In the data rows, the value 128 means zero.
Every row has a hidden score from 0 to 20. What is each row's score? 10 is about the middle. The score is a weighted sum of the row's numbers plus the product of two more (or one squared), each taken from its middle value.
[120 210 191  99  84 152  86 159  91  91  90  67 146 116 155 157 179 113
 113 173] -> 13
[149 196 137 153 126 156 142 249 155 142  50 115 141  92 109  67  94 121
 181  75] -> 8
[104 123 138  94 108 132 120 111 128 114 140 125 142 143 120 149 142 146
 111 137] -> 10
[135 130  99 151 182 142 204 157  29 165  79 127 151 165 122 132 143  66
 149  94] -> 9
[109 132 157 130 105 131 130 123 113 143 109 114 161 168 173 148 127 138
 130 145] -> 11
[112 112 120 112 149  98  93 114 135 104 125 140 109  95 128 119 117 177
  91 117] -> 10
[172 174 165 127 130 161  86 153 100  81  98  87  84 107 131 120 154 116
 133 178] -> 13
[105 135 144 109 110 103 100 107 131 119 129 117 144 121 149 139 125 151
 102 143] -> 11
[178 103 130 143 174  88 147 116 164 126 231 141 135  84  42  52 145 122
  83  90] -> 11
[142  85 102 153 157 124 142 111 138 146 157 181  83 142 109 113  93 119
 137 125] -> 10
[115 155 164  95  87 134 106 129 139 117 112  87 191 141 173 183 146 141
 110 150] -> 13
[147 101 100 151 139 140 137 105 139 154 143 147  93 132 117 131 109 140
 142 131] -> 9
[ 92 137 166 104  76 121 111 111 137 111 132  99 171 145 174 147 140 155
  99 149] -> 10
[143  99 114 154 130 131 166 116 147 166 160 162 126 147 119 110 121 112
 150 121] -> 7
[114 149 134  83 110 103 105 125 130  87 119 120 137 108 121 149 155 143
 105 138] -> 10
[ 99 131 152 158 126 160 174 113  54 198  55 134 192 211 150 163  80 104
 152 123] -> 12
[ 91 175 167  92  82 118 103 132 110 103 119  92 170 150 163 154 161 147
  99 144] -> 10
[132 107 106 138 120 121 163 111 140 139 152 146 135 147 132 122  99 127
 133 143] -> 9
[ 93 144 174 104 131  92 116 251 163  87 115 142 159  98 100  83  71 162
 140  79] -> 17
[113 113 138 130 110 126 127 122 132 125 139 123 137 143 136 144 132 137
 124 134] -> 9
[ 90 150 152 104 104 106  92 107 132 114 131 106 143 123 153 159 147 149
  83 131] -> 9
[148 134 102 136 122 123 132 119 125 132 136 101 142 133 147 114 143 107
 117 136] -> 7
[104  85 124 104 145  82 108 121 136 100 157 140 106 117 124 140 114 154
 100 106] -> 12
[175 126  87 136 201 146 178 152  41 137 104 138 128 127 104 119 146  85
 134  96] -> 9
[ 86 137 145  97  99 123 120 115 148 120 142 121 162 147 136 146 131 150
  99 140] -> 10
[106 118 140  99 118 115 108 125 136 109 144 117 113 116 128 150 145 151
 104 142] -> 7
[101 107 125  99 165  87 109 111 138  97 166 143  84  99 114 116  98 176
  93 122] -> 16
[146 114  96 137 146 130 157 122  97 142 119 126 120 138 134 130 118 123
 132 120] -> 8
[100 130 140  96 132  92  96 112 146 113 132 125 101  97 134 126 116 163
  84 122] -> 9
[165 204 184 120  76 160  92 165  92 104  70  67 152 123 167 150 164  99
 156 202] -> 9
[143 112  92 169 150 155 167 120 112 164 114 160 121 153 131 119 109 103
 162 125] -> 10
[158 167 186 113 106 136  93 148 103 101  88  97 128 113 155 141 159 107
 123 176] -> 8
[ 90 127 150  93 108 102 103 112 129 129 131 120 148 113 147 153 129 156
  87 126] -> 11
[141 151 104 144 160 148 178 150  39 141 113 112 146 134 124 144 161  70
 135 100] -> 11
[128  99  97 117 164 132 132 110 133 139 143 141  98 134 134  98 128 151
 103 123] -> 6
[ 99 128 143 102 112 112  98 114 137 127 133 127 152 124 157 155 135 145
 100 133] -> 13
[ 93 103 130 106 131  94  99 115 130 110 147 128 116 104 141 128 118 161
  75 113] -> 9
[ 95 157 138  98 164  62 101 234 154  89 147 155 111  90  90  92  71 196
 123  78] -> 15
[149  85  93 151 160 127 131 106 156 140 165 151  96 106  86  97 124 124
 119 105] -> 9
[144 136 150 125  89 160 116 156  65  84 141 101 119  98  86 167 193  99
 152 175] -> 6
[109  85  81 120 224  61 100 144 163  75 173 199   0  56  52  89  92 196
  94  57] -> 5
[102 129 139 111 109 107 105 107 127 106 140 116 121 134 141 146 124 164
 115 129] -> 12
[ 93 129 131 145 187 133 148 118  84 175  68 162 115 163 141 150  75 125
 143  91] -> 19
[118 117 120 116 114 111 124 114 143 132 126 125 135 145 155 126 119 133
 117 131] -> 6
[111 116 136 123 143  95 126 107 150 124 132 142 107 109 124 116 121 155
 104 132] -> 8
[172  95 112 167 114  99 186 111 129 165 224 223 165 176 130  83  88  75
 164 146] -> 12
[144 138 136 160  87 149 163 118 139 181 103 135 174 192 175 138 125 101
 173 160] -> 6
[126 175 207 101  76 139 101 141 105 107  92  68 180 131 193 159 176 123
 120 164] -> 14
[207 142 113 178  81 197 207 155  83 152 116  73 207 187 194 135 180  30
 185 157] -> 4
[ 96 117 156  91 108 107 105 108 126 121 134 114 157 133 150 157 127 158
 105 131] -> 14
[100 129 138 105 110 115 120 115 128 135 144 124 140 159 160 156 127 144
 128 124] -> 12
[102 111 125 123 151 108 100 111 129 113 156 128 124 108 133 131 138 161
 101 116] -> 12
[106 121 138 123 108 106 128 113 139 129 111 136 146 156 168 144 129 138
 118 138] -> 7
[ 90 135 162  90  83 104 101 121 121 111 113  95 181 149 157 164 137 156
  99 139] -> 9
[125 147 128 118 176 108 109 207 165 110 107 130  68  48  77  72  96 163
 125  83] -> 11
[104 104 106 112 187  80 102 103 162  95 145 155  51  80 104 124 115 180
  88  98] -> 9
[ 84 144 150  92  83 103 106 112 132 115 144 104 151 127 167 153 135 160
  81 133] -> 8
[115 131 144 123  87 123 131 111 128 132 135 123 150 158 174 157 133 120
 139 146] -> 8
[ 99 140 150  96  80 112 112 115 133 127 133 110 181 133 164 175 148 159
 120 132] -> 13
[ 96 147 152  82  66 129 122 123 101 104 138 134 188 145 119 194 158 123
 129 143] -> 16
[118 164 172  75  71 147 102 162  69  69 136  97 144  92  90 166 195 117
 142 171] -> 14
[134  97 117 142 139 131 126 108 132 142 144 138 114 135 123 117 104 122
 127 145] -> 14
[198  59  32 245 114 218 223 107 137 252 117 175 130 222 143  93  99  29
 255 173] -> 8
[165 161 159 127 126 169 113 148  89 101 126  90 110  97 112 128 168 102
 136 173] -> 14
[134 180 145 133 133 128 128 197 165 135  71 100 118  88 106  84 106 139
 141 104] -> 5
[122 123 123 120 137 130 119 118 130 127 123 145 128 144 152 135 119 124
 132 116] -> 13
[125 166 138 137 157 133 166 157  27 151  79  85 173 163 167 142 157  73
 134 118] -> 12
[129 124 139 118 122 134 102 133 120 109 131 124 120  96 123 124 142 145
 119 155] -> 10
[209  47  18 234 167 169 217 107 158 199 165 223  67 162  92  68  86  53
 236 133] -> 12
[ 99 145 147  74  79 133  99 145  82  57 149 123 145  94  71 176 196 126
 129 162] -> 6
[144 151 120 128 153 135 175 154  42 140  85 106 153 143 133 152 166  80
 115 105] -> 8
[106 149 153 107 159  69 109 233 164 104 132 157 131  97  81  80  68 169
 139  67] -> 16
[103 112 126 124 125 118 116  99 140 116 137 139 119 119 141 125 128 158
 104 116] -> 10
[ 81 119 146  63  58 142 121 140  79  79 170 120 149 111  72 189 189  96
 132 142] -> 12
[ 95 135 151 114 106 109 114 113 134 133 126 119 149 132 173 150 124 154
  98 134] -> 10
[115  93  92 138 142 104 134 104 147 129 139 152  79 123 127 110 110 149
 121 119] -> 6
[ 85 126 144  96 117  92  87 121 141 109 142 118 123 113 134 143 121 182
  90 112] -> 11
[113 123 127 156 150 140 144 118 106 144 115 122 127 155 141 144 119 116
 127 129] -> 10
[104 115 122 109 122 108 116 113 137 115 142 124 132 126 125 158 134 144
 102 137] -> 7
[ 93 123 130  94 143  95  87 110 148 100 145 143 100 104 137 140  98 175
  79 121] -> 13
[111 101 118  98 154  83  82 106 138  95 170 150  67  60 100 120 121 196
  77 101] -> 9
[ 95 132 122 159 180 129 179 127  62 192  51 169 142 197 141 144  60 113
 157  96] -> 14
[134 105 109 134 136 140 145 117 143 147 119 150 126 167 124 132 117 113
 150 115] -> 7
[106 130 142  88 173  91  76 107 139  97 166 133  89  94 131 121 119 179
  66 106] -> 17
[142  91  91 144 160 114 145 108 140 151 155 177 100 137 105 104  92 125
 147 102] -> 12
[109 144 152 121  89 130 125 109 131 134 126 114 166 145 159 158 127 135
 106 145] -> 9
[134 175 133 144 150 126 126 234 160 145  68 114 117  84  89  62  89 136
 153  73] -> 7
[144 129 109 131 127 127 126 115 148 147 130 133 127 130 140 134 118 147
 132 124] -> 9
[ 94 118 130  93 148  91  84 108 152  88 129 126 106  88 134 124 108 184
  76 121] -> 14
[116 140 158 123  82 135 135 122 121 135 105  87 200 186 184 163 133 118
 134 162] -> 8
[101  95 111 112 142  97 108 116 147 126 153 166 109 104 123 114  94 153
 113 123] -> 13
[ 71 116 137  76  85 111 138 117 120 107 172 129 154 138 111 170 150 133
 102 135] -> 8
[135 134  95 148 190 140 190 162  50 165  94 123 133 126 109 145 142  71
 136  88] -> 9
[ 91 128 137  98 134 103  79 109 138 101 142 115 123 115 141 140 119 181
  68 119] -> 12
[129  99 100 130 155 120 138 111 155 135 141 154 103 120 104 118 121 139
 128 119] -> 8
[119 118 133 117 121 136 130 120 114 116 139 105 135 127 143 155 128 131
 122 150] -> 14
[ 93 118 144 108 135 104  98 105 136 103 135 131 128 126 157 139 120 156
  85 131] -> 13
[138 103 106 135 148 128 137 106 145 140 127 152 112 122 129 124 114 126
 137 112] -> 11
[171  91  76 175 138 131 170 111 148 183 143 174 122 157 102  95 102  99
 163 128] -> 5
[108 146 135 115  94 128 116 114 148 138 116 124 157 152 166 158 131 138
 115 136] -> 9
[164 167 183 105 135 165  82 165  88  84  90  75  92  85 133 126 172 121
 119 186] -> 14
[122 136 140 156  90 149 145 118 121 168 104 121 179 168 172 140 138 101
 137 134] -> 7
[114 145 147 126  99 129 129 111 146 140 110 125 177 164 168 153 134 124
 118 145] -> 10
[148 189 197 153  89 177 104 167  77 109  74  67 146 123 175 152 174  96
 131 199] -> 10
[136 125 109 140 140 108 139 106 158 138 144 165 107 132 134 110 106 133
 133 134] -> 9
[107 127 132 126 108 124 121 115 133 135 145 120 141 126 142 145 128 147
 114 149] -> 9
[142 124 123 176  79 160 160 116 118 169 106 135 180 199 164 152 108  90
 179 156] -> 7
[116 133 141 145 110 153 154 117 120 148  96 117 163 174 167 142  90 115
 153 136] -> 10
[128 138 151 133 103 143 151 115 122 148 104 131 156 169 149 149 104 123
 135 157] -> 8
[125 122 134 149  90 135 133 113 126 156 115 120 154 182 167 158 122 112
 140 154] -> 4
[135 114 116 128 139 130 152 111 132 139 120 135 128 144 150 140 116 142
 140 133] -> 11
[136  67  83 126 212  80 111 113 144 114 193 170  25  55  54  81  95 165
  85  96] -> 14
[144 106 111 146 128 123 153 108 145 141 135 170 137 138 150 126 103 133
 141 139] -> 10
[109 125 146 110 105 131 118 110 137 126 135 123 152 137 149 144 122 146
 113 135] -> 13
[181  81  42 184 156 158 203 102 146 184 140 196  80 186 119 111  93  81
 206 138] -> 6
[167  88  61 191 151 161 191 113 140 176 150 194  94 159 108 112 105  83
 191 150] -> 5
[149  91  95 173 141 160 169 116 141 163 122 151 124 175 135 132 124 102
 161 147] -> 4
[151 118 109 124 137  80 177 108 136 151 206 204 136 122  97  93  94 114
 131 131] -> 11
[ 84  91 106  87  84 131 127 111 122 109 169 155 148 145  93 159 141 125
 128 122] -> 8
[202 122 132 175 156 153 138 116 165 164 180 116 161 106  46  81 165  92
 126  84] -> 10
[169 185 180 123 118 156  91 164  93 107  92  83 115  96 135 127 154 117
 139 189] -> 14
[ 98 103 113 103 156  73 111 115 146 103 176 167  82 120 107 113  97 160
 106 101] -> 13
[170 122 106 156 187 170 126 104 187 161  84  82 125 109  56  94 191  97
 146  40] -> 8
[116  98 117 112 151  96 111 107 143 115 148 140  89 114 123 125 114 160
  93 106] -> 9
[ 68  92 142  79 123  40 115 130 129  83 189 182 133 162 136 145  92 175
 106 133] -> 14
[ 84 138 140 136 145 102 157 119  78 158  48 153 161 192 139 171  81 121
 137  99] -> 9
[140 114 119 134 160 131 131 107 148 130 151 150 113 115 114 100 138 133
 111  97] -> 12
[129 100 114 138 112 147 141 111 141 161 119 123 134 168 170 134 111 103
 150 164] -> 7
[168 120 114 172 169 190 125 104 167 163 103  67 125 110  66 100 174 112
 135  63] -> 8
[105 139 161  99 129 100  97 112 147 121 129  99 147 133 158 157 114 152
  94 142] -> 11
[105  83 112 108 160  87  93 120 150  87 167 161  88  88 121 117 104 178
  93 116] -> 14
[ 97 135 140  87 128  96  98 108 132  93 143 118 120  87 133 144 124 162
  88 117] -> 15
[108 117 125 113 125 120 121 122 123 137 160 121 121 126 130 141 124 141
 118 126] -> 12
[113 137 145  87  95 147 102 144  73  71 144 125 127 107  76 191 191 109
 143 150] -> 12
[147 197 185 122 103 165  91 163  97 106  72  76 128 129 156 126 172 115
 142 199] -> 12
[141 187 130 154 155 147 132 226 161 137  72 104 126  94 111  74 110 135
 162  86] -> 10
[101 148 149  96  77 138 130 116 113 125 129 102 166 160 152 163 150 125
 118 145] -> 9
[148 133 101 119 159 136 150 149  71 121 124 107 118 108 127 122 162  89
 109 123] -> 6
[147 109 103 134 144 114 128 104 163 153 134 136 121 119 100 115 127 133
 119  99] -> 5
[ 95 143 145  93 102  98 109 106 141 104 125 114 156 131 177 140 107 139
 102 130] -> 8
[141  83 100 141 165 105 121 115 153 133 167 177  85  99 109 116 106 147
 111 115] -> 8
[156 115 107 178 100 172 173 109 134 204  97 152 168 211 172 124 106  93
 204 168] -> 8
[170  72  74 202 101 180 195 111 146 179 149 164 139 183 139 111  98  81
 189 162] -> 10
[111 105 130 114 127 121 127 116 133 125 111 144 120 144 151 143 117 133
 124 120] -> 9
[112 119 112 135 121 132 124 111 135 151 125 121 123 128 161 142 110 137
 120 153] -> 9
[115 135 109 168  97 103 110 108 136 129 139 128 115  99 110 124  92 139
 110 155] -> 13
[176 151 103 129 108 144 155 145  98 125 130  67 175 152 174 138 179  69
 128 149] -> 4
[128 158 139 135 147 140 129 222 162 119 111 131 118 108 100  67  85 160
 147  88] -> 14
[149 178 137 149 126 150 139 239 187 153  46 113 126  80 113  60  99 139
 180  76] -> 7
[ 74 131 137  64  52 127 134 130 109 106 161 120 188 149 120 187 172 136
 129 147] -> 8
[ 95 136 142 110 104 126 113 118 129 116 130 114 136 132 165 149 140 151
 111 151] -> 10
[251  41   6 255 214 242 211  99 176 230 105 159  63 172  39  52 135  38
 246  59] -> 6
[208 103  99 219 153 216 176 108 163 206 100 111 143 152  76 110 160  63
 197  84] -> 5
[142 109 115 129 141  99 114 108 142 128 170 147 104 114 124 111 106 139
 109 123] -> 12
[132 103  86 115 188  97 112  98 149 119 166 168  54  79 109  99 111 178
  98 101] -> 10
[ 77 138 161 115  82 135 113 115 132 123 126 101 161 136 174 169 134 147
  89 149] -> 9
[114 151 158 104 108 131 118 132 122 111 121 121 141 135 132 136 146 146
 115 130] -> 12
[109 147 142 117 108 118 112 113 130 128 126 105 146 146 162 141 119 134
 113 153] -> 10
[110 103 124 100 146  80  92 110 148 106 166 144  83  91 115 117 106 167
  85 109] -> 12
[115 121 109 120 133 124 134 115 140 141 101 143 130 139 138 129 110 135
 121 119] -> 8
[ 80 145 169  89 103 104  99 112 135 105 134 106 155 128 158 161 139 142
  92 133] -> 13
[161  81  73 165 170 132 167 102 142 150 137 187  63 131 112 105  94 111
 171 116] -> 10
[143  89 103 180 122 151 184 102 131 166 146 160 123 175 139 130  97  92
 192 148] -> 12
[102 107 116 110 121 122 107 111 137 124 130 131 134 118 132 141 127 148
 111 120] -> 10
[ 95 149 163  91  92 111 101 132  99 117 132 107 155 139 158 166 157 149
 105 148] -> 10
[191 120 108 199 133 210 166 101 168 188 109  89 149 159  87 115 169  76
 194  98] -> 6
[211 109  82 208 166 221 194 106 172 205  90 124 154 185  66  95 146  59
 210  86] -> 5
[116 111 121 114 139 112 116 108 146 145 141 136 103 123 145 132 111 132
 105 124] -> 7
[208 118  93 198 159 197 175  96 189 184 102 102 156 157  58  93 172  78
 189  72] -> 5
[165 152 158 106 133 146  79 156 106  77 113  87  71  64 126 113 155 127
 100 156] -> 11
[118 115 119 117 147 105 111 115 133 105 144 129  97 103 131 127 115 154
  98 130] -> 12
[148 177 159  98 145 127  74 150 110  72 111  88  67  55 127 116 162 160
  88 141] -> 12
[122 116 106 143 140 120 121 101 148 131 129 132 103 134 131 128 112 135
 126 113] -> 9
[ 90 130 146 103  60 137 123 126 108 119 141 137 179 155 131 177 151 128
 128 149] -> 8
[ 98 151 154  91  89 127 117 122 121 114 119  99 151 123 156 158 152 143
 113 155] -> 13
[151 117 109 173 105 167 180 110 104 183 103 145 177 196 162 134 105  92
 170 164] -> 8
[126 146 143 136 102 155 160 134 106 162  98 102 172 173 172 166 121 105
 127 142] -> 6
[146  77  51 168 147 140 173 107 146 155 151 159  87 148 117 108 104 124
 150 153] -> 3
[170  92  44 164 186 173 232 155  57 191  90 166 119 173 117 115 131  36
 187  92] -> 6
[190 133 138 154 156 129 132 110 177 155 162 114 165  99  60  54 165  99
 131  58] -> 7
[100 163 168  78  51 149 113 167  82  66 128 106 157 109 107 189 206 113
 133 187] -> 6
[127 133 151 130 107 122 136 103 141 136 113 106 164 163 175 147 113 137
 125 144] -> 8
[148 184 156 137  97 149 108 146  98  99 104  78 136 118 166 133 151 123
 141 173] -> 14
[209  93  80 202 174 209 170  92 182 191  86  99 109 136  61  87 173  63
 207  64] -> 2
[118 119 124 143 116 139 138 112 150 150 127 130 134 145 150 140 121 135
 145 131] -> 10
[173 178 163 140 108 173 106 170  90  88  74  78 107 114 145 123 170 113
 151 194] -> 10
[102 132 133 110 133 101 111 134 152 107 135 153 135 129 140 126  96 161
 127 108] -> 16
[181 132 105 164 179 175 122  98 177 156  85  80 137 121  63  88 189 114
 145  38] -> 9
[119 124 148 104 109 141 115 127  99 121 146 115 132 130 127 152 147 134
 136 141] -> 14
[ 86 126 126 100 142  92 100 120 147 102 143 123 103 114 147 137 127 178
  79 106] -> 8
[ 83 109 134 103 137  71  89 111 141  95 154 150  94  93 121 123 114 171
  86 113] -> 11
[163  80  71 154 170 123 178 108 144 150 158 207  80 142 110 110  95 120
 166 110] -> 9
[103 144 159  96  87 125 118 116 127 119 123 116 167 149 176 149 136 146
  94 139] -> 11
[ 93  99 117  83 172  80  87 105 149  81 163 155  63  63 105 122 115 201
  66  97] -> 10
[ 96 170 184 102  56 115 114 124 128 121 112  74 195 164 197 160 145 139
 111 161] -> 6
[108 135 139  93 126 105 101 123 124  96 151 125 115  93 105 157 156 153
  93 119] -> 9
[ 86 112 130  92  85 124 142 119 118 123 154 139 162 136 105 187 155 134
 141 116] -> 12
[114 114 152  88  84 151 123 163  54  82 147 119 137  94  73 173 193 114
 145 168] -> 1
[118 138 131 131 118 108 130 121 113 145 108 123 144 153 171 138 114 127
 123 128] -> 7
[142 113 130 133 133 116 138 106 149 136 152 151 140 126 120 119 121 137
 122 117] -> 11
[140 167 180 111 119 150  88 139  96  97 105  91 128 108 155 141 152 116
 116 169] -> 15
[147 154 160 131 112 159 100 144 100  95  98  91 107  99 140 122 146 128
 135 171] -> 14
[136 115 107 154 150 147 155 119 104 176 103 148 137 162 145 132 111  94
 160 123] -> 11
[125 144 114 123 188 120 102 230 172 118 113 144  53  32  59  50  69 172
 145  61] -> 17
[104  91  99 106 185  72  90 106 140  96 173 148  41  67  90 106 116 184
  71  89] -> 9
[128 100 119 137 133 109 133 113 132 128 134 135  90 118 137 133 117 145
 122 131] -> 7
[122  91 122 141 155 110 117 105 142 117 155 137  94 125 115 119 101 151
 116 125] -> 18
[120  81  92 121 178  98 123 109 154 103 173 173  56  88  95 115  99 162
 105  94] -> 11
[172 179 185 111 107 164 111 158 116 101  77  90 107 111 153 154 167 105
 138 202] -> 10
[185  85  52 178 152 161 199 112 150 178 132 208 120 166  95  91 102  87
 207 131] -> 7
[104 133 150  88  96 115 124 115 126 125 127 118 164 146 152 147 130 141
  91 129] -> 8
[117  95 106 122 152  85 121 115 134 132 169 163  74  80 100 108 110 150
  98 125] -> 6
[161  93  84 143 177 109 148 108 165 150 141 182  87 134  93  85 116 111
 133 105] -> 4
[184 104  63 141 136 161 163 138 108 138 138 102  96 131 131 110 180  64
 148 131] -> 1
[122 175 140 133 144 134  93 202 168 114  91 122 125  80 112  70 109 160
 128  89] -> 13
[116 107 122 118 139  97 130 106 145 113 140 158 111 121 141 136 106 157
 101 123] -> 9
[113 123 135 118 145 107 111 137 139 123 128 133 104 108 123 108 105 158
 107 123] -> 11
[174 107  95 175 195 192 126 100 185 157  83  87 107 107  61  82 162 113
 148  45] -> 10
[108 144 144 129  87 131 126 114 140 138 121 121 167 162 171 146 124 128
 126 152] -> 9
[109 134 134 122 122  92 132 139 163 125 113 138 124 124 126 120 103 151
 132 100] -> 6
[116 115 123 157  99 114 124 106 129 142 149 147 127 136 113 133 118 126
 124 138] -> 6
[116 183 149 130 138 110 117 243 157 117 106 143 153 124 107  74  69 172
 161  95] -> 17
